(in the rows, 128 means zero)
Each path is a new rotation, seen through one point. The rows after it are directions, each followed by how far the rotation turns it, in degrees each step (0 if it stays put).
Each turn is a multiple of 5 degrees from 10 to 175, or 0.
Each row of a path follows its step; steps can be skipped.
Path 1:
step 0: [132 133 127 135 125 126 126 126 141 136 131 122 122 130 126 124 128 128
 137 121 117 126 127 138 117 130 120 122 125 130 134 134 126 129 133 131
 117 128 131 131 124 125 117 125 129 125 123 129 136 131 116 136 125 135
 130]
step 1: [135 127 116 130 129 131 136 126 130 120 129 128 125 122 115 130 131 131
 130 136 131 132 133 134 122 114 123 137 129 128 130 136 118 123 127 129
 132 138 125 125 131 139 129 133 133 129 130 128 117 127 123 133 134 129
 132]
step 4: [132 136 124 129 130 129 134 139 127 128 122 123 122 127 133 132 131 130
 129 132 132 136 133 121 131 122 129 119 130 126 121 135 129 138 122 136
 123 121 118 144 123 124 120 131 131 127 125 129 137 124 120 119 135 132
 129]
step 8: [135 123 127 132 119 122 139 136 132 133 131 125 137 130 128 127 129 126
 123 125 136 115 128 125 129 127 125 124 124 126 132 117 116 128 129 125
 121 133 130 122 128 126 122 133 130 125 126 122 138 123 127 124 145 130
 127]
step 9: [134 135 142 131 137 132 126 136 125 130 133 131 119 130 131 124 136 122
 128 133 133 133 140 134 126 131 118 128 128 129 129 132 117 136 126 138
 129 135 130 118 126 123 137 136 128 127 131 124 130 128 131 131 120 135
 133]
step 10: [133 134 128 115 125 131 135 140 133 131 128 121 130 135 124 131 127 131
 134 129 119 133 130 128 125 119 123 136 126 129 134 123 138 129 124 129
 131 130 116 136 125 127 134 131 133 126 135 134 128 128 134 117 123 119
 134]
step 11: [125 117 125 134 120 135 121 125 126 120 132 138 140 136 132 122 140 134
 125 130 117 128 129 119 129 130 128 129 134 129 128 129 132 124 124 131
 119 121 121 131 134 130 122 131 125 122 136 129 131 125 127 131 122 134
 137]
step 20: [125 129 126 135 131 133 141 130 119 129 115 133 125 129 127 126 130 127
 124 132 130 127 138 120 127 118 134 129 129 133 129 135 119 131 128 130
 126 122 125 131 132 139 121 133 136 127 119 125 134 127 123 123 139 128
 138]
step 24: [132 124 131 132 130 121 130 132 126 138 130 122 132 118 122 122 136 137
 125 122 124 115 130 123 133 131 127 123 129 119 130 125 118 129 128 132
 122 135 131 126 139 136 122 128 133 122 127 120 126 119 136 136 132 135
 124]
Directions:
[127 129 128 128 129 128 129 129 125 129 126 128 127 125 127 128 128 128
 126 130 128 127 127 130 127 128 126 128 127 129 127 129 132 130 129 127
 129 126 126 127 125 127 128 129 128 127 127 131 127 127 130 128 130 129
 130] | 135
[130 127 129 127 128 127 128 130 130 127 127 126 129 126 127 129 130 129
 127 127 129 127 128 129 127 128 125 128 126 129 128 129 128 126 134 128
 129 130 131 128 128 127 129 129 127 126 128 126 129 130 129 131 129 129
 128] | 45
[127 126 127 127 125 130 128 129 129 130 129 130 129 128 130 128 128 129
 127 128 128 130 127 128 128 127 128 126 129 128 132 128 128 127 127 130
 130 128 130 125 129 126 128 130 126 127 127 130 128 128 131 127 126 127
 129] | 20
Path 2:
step 1: [123 119 128 124 127 130 125 121 125 129 128 137 117 126 130 126 125 122
 126 134 127 126 118 124 129 131 127 122 121 123 127 123 118 137 128 123
 123 132 132 124 119 122 117 123 131 124 128 129 127 124 135 128 123 134
 122]
step 4: [129 127 122 120 128 132 124 123 124 121 122 125 123 118 121 124 126 130
 124 131 128 125 122 134 126 126 133 129 129 130 118 124 126 117 120 124
 119 123 131 126 121 119 130 124 132 124 125 134 119 126 127 127 134 128
 138]
step 10: [129 125 131 131 126 132 123 122 121 124 126 130 124 115 126 120 138 123
 131 132 129 128 129 132 135 135 129 126 121 131 124 125 123 128 128 120
 133 123 123 124 126 118 123 126 136 130 123 131 122 135 134 119 132 131
 135]
step 11: [127 132 127 132 123 132 129 127 123 122 132 130 128 126 121 136 124 135
 131 124 123 124 128 124 126 131 123 137 118 128 130 125 125 128 137 123
 138 123 126 130 123 125 126 125 129 118 116 122 123 132 117 119 134 127
 129]
step 17: [123 131 128 127 129 127 139 131 125 128 132 132 129 115 126 128 133 127
 117 128 126 125 131 122 121 124 129 130 121 127 128 125 120 130 132 129
 128 121 125 135 120 124 125 131 128 124 111 118 130 120 123 128 131 125
 124]
step 19: [123 138 121 136 120 127 127 130 123 132 126 128 126 120 122 125 119 123
 128 131 124 133 131 131 132 133 126 128 123 126 125 133 120 124 126 131
 126 125 129 126 133 123 127 132 140 118 132 136 125 142 127 129 132 130
 128]
step 20: [130 133 131 128 133 125 127 121 120 121 127 128 132 120 121 137 120 122
 129 119 116 131 125 127 128 125 131 131 130 130 121 134 129 126 131 131
 122 127 125 124 123 128 118 132 130 113 130 122 133 126 122 124 126 126
 128]
step 25: [129 126 115 134 119 136 121 126 128 130 123 124 125 116 125 120 129 127
 118 123 123 125 134 130 129 122 126 127 130 126 115 128 126 123 133 127
 128 129 123 129 122 129 129 137 131 119 128 129 131 134 120 126 127 131
 130]
step 26: [131 130 121 124 130 132 132 130 120 126 127 140 122 124 127 131 128 118
 123 123 120 129 124 131 128 124 128 128 127 128 127 127 123 133 133 126
 130 136 123 123 122 129 113 125 136 129 122 125 138 133 121 124 122 122
 123]
Directions:
[126 127 128 127 127 128 128 129 125 130 129 129 128 129 127 129 126 128
 128 129 127 129 128 128 131 127 128 126 129 127 130 130 127 129 130 129
 125 131 129 127 128 130 124 130 127 127 131 128 128 130 126 128 126 127
 130] | 55
[131 127 127 129 128 128 128 127 129 125 126 129 127 127 129 126 129 128
 130 127 126 125 129 127 129 126 130 131 127 129 127 128 129 128 131 127
 127 129 127 125 129 127 126 129 129 128 129 129 126 128 126 125 126 129
 128] | 70
[125 131 129 129 128 124 128 129 128 128 128 127 128 126 129 128 129 125
 129 127 127 128 131 127 129 127 128 127 126 127 125 127 128 127 127 127
 129 129 127 129 129 128 128 127 128 128 130 127 130 129 126 130 127 124
 128] | 10
